In the rows, zero is written as 128.
A single turn carries every row of the set below to another of its rows. Some are shown first; where does it send the rows asked next?
duge: [149 108 103 155 148 128 149 109 131 136 116 145 160 132 107 148 131 126
 149 118 121 128 154 129 139 130 144 127 130 137 153 107 142 127 161 143
 141 136 128 133 151 128 118 119 114 139 124 113 111  90 155  95 123]
rugov: [144 124 143 107 136 118 105 122 124 145 117 143 123 144 110 129 160 121
 132 151 135 122 109 107 134 117  90 125 119 139  85 164 161 125  92 131
 114 155 128 125 114 101 106 123  88 132 135  95 143 112 138 146 134]
kera: [135 107 122 117 148 145 141 109 103 133 150 135 156 132 157 126 103 134
 134 120 142 149  94 156 167  98 142  92 135 105 119 149 131 122 131 146
 113  94 133 100 112 106 136 136 104 133 118 128 186 122 170 151 121]
kat: [116 105 131 106 108 122 128 151 113 149 119 118 144 142 121 134 116 137
 160 136 153 116 150 119 146 117 139  91 112 114  82 159 136 132  97 113
 121 126  82 140 109 106 144 127 128 118 135 120 140 128 102 141 125]
para: [150 105 141 151 161 123 110 113 103  85 120 148 136 119 144 110 130 134
 107 119 143 144 145 124 132 129 122 143 143 167 113 123 144 119 167 133
 122 104 125 128 141 116 119 139 132 113 109 125 150 124 129 135 112]
zer: [136 109 114  97 147 128 171 119 112 123 122 162 166 140 143 139 115 150
 130 117 143 148  76 136 138 104 128 125 133 131 121 151 130 124 129 136
 119  88 140 109  99  87 128 117 104 143 122 141 175 115 151 138 105]
palo: [149 138 136 148 128 118 146  91 122 114 134 135 159 123 116 131 151  97
 103 113 124 128 131  99 130 115 152 112 135 152 133 117 121 159 135 118
 120 104 159  99 105 104 120 138 106 131 130  97 141 136 157 122 137]
nogo: [133 104 149 129 145 132 150 119 135 157 148 121 137 126 113 130 124 117
 144 108 147 122 149 117 156 108 159  93 101  94 147 107 112 121 147 123
 126 133 126 121 134 111 115 148 139 157 105 100 112 106 164 114 126]
fad: [149 123 128 144 125 153 167  96 125 120 140 145 163 118 125 122 139  78
 113 103 138 144 129 121 142 130 161 122 120 122 129 128 121 135 137 108
 161 110 157 128 101 100 130 128 133 158 157 123 133 128 137 103 143]
lut: [132 126 145 101 136 127 111 116 121 149 120 147 117 134 106 127 160 126
 127 138 138 125 104 109 124 102  93 135 113 152  91 156 158 130  92 146
 114 150 131 126 121  99 108 123  83 132 135 101 135 114 145 136 138]
sugi: [127 104 122 135 145 130 126 116 132 165  79 161 151 135 113 120 131  97
 137 147 141 153 121 111 141 124 101 144 113 152 139 138 153 118 130 140
 168 147 115 143 143 128 139 138 117 120 149 125 166 113 155 159 142]
zelek: [108 102 113 130 115 118 138 135 117 161 105 138 155 155 125 123 123 118
 165 140 136 128 168 128 154 111 142  92 120 117 108 153 125 127 123 128
 146 128  79 139 110 111 140 145 159 118 100 118 147 129 117 147 134]
Vol: [124 111  96 107 150 136 158  97 108 114 144 156 155 133 165 133 103 125
 139 117 153 158 109 147 151 110 134 103 124 134 119 167 144 133 150 155
 125 125 138 111 124  96 117 103  94 133 116 143 161 119 152 139 119]
kovi: [146 109 164 115 168 121 130 122  97 110 158 143 131 120 146 113 137 121
 116 121 160 152 138 116 123 124 121 140 126 146  93 104 120  92 126 124
 127  97 116 137 137 101 127 118 153 151 112 133 161 121 133 134 117]
poman: [161 122 152 135 119 151 140 112 111 152 126 155 146 138 106 129 143 141
 143 121 135 130 115 111 118 110 136 133  94 139 127  76 112 112 132 135
 123 123 136 129 132 102 129 138 118 159 127 108 118  90 163 112 102]
Gunov: [118 107 118 140 147 147 128 120 142 157 108 140 137 121 109 119 117 100
 134 147 135 160 115 124 145 141 131 117 133 129 135 167 162 138 119 151
 154 136  97 163 134 122 150 155 115  99 156 132 145 118 136 121 139]
turid: [136 115 146 123 119 114 124 119 113 176 116 155 129 150 127 110 157 122
 132 144 130 112 124 111 133  99  90 130  92 117  80 147 151 115 109 114
 118 144 130 111 114 108 109 116 125 150 105  98 148 116 146 155 127]
Bivib: [147 134 140 142 105 126 140 108  97 130 148 114 180 117 126 139 128  98
 122 105 164 134 140 116 131 113 172 115 125 148 114 111 125 133 125 126
 130 102 140 108 114 115 133 101 137 151 133 128 135 129 155 114 154]
Dek: [110 102 131 103 110 122 139 151 119 161 131 111 136 135 115 131 121 143
 156 120 146 112 145 122 142 101 142 100 113 103  83 160 137 132  96 116
 117 112  83 133 113 106 141 130 132 122 129 119 136 130 106 127 133]
gego: [135 100 133 130 182 126 140 123 111 102 144 120 120 114 143  98 119 119
 123 109 124 147 145 126 164 126 121 127 145 124 107 124 129  95 159 106
 140 111 132 136 118 116 125 142 157 137 120 108 151 144 118 126 115]
dagi: [128 103 127 129 150 139 125 130 144 157 100 143 141 125 108 124 116  93
 136 157 150 157 111 115 147 149 123 115 124 130 130 172 161 129 119 136
 152 143  97 163 126 118 146 150 114 106 162 132 153 116 134 137 131]

para turns into gego
sugi turns into zelek
kat turns into rugov
Now these:
kera turns into zer
palo turns into fad
lut turns into Gunov
poman turns into duge

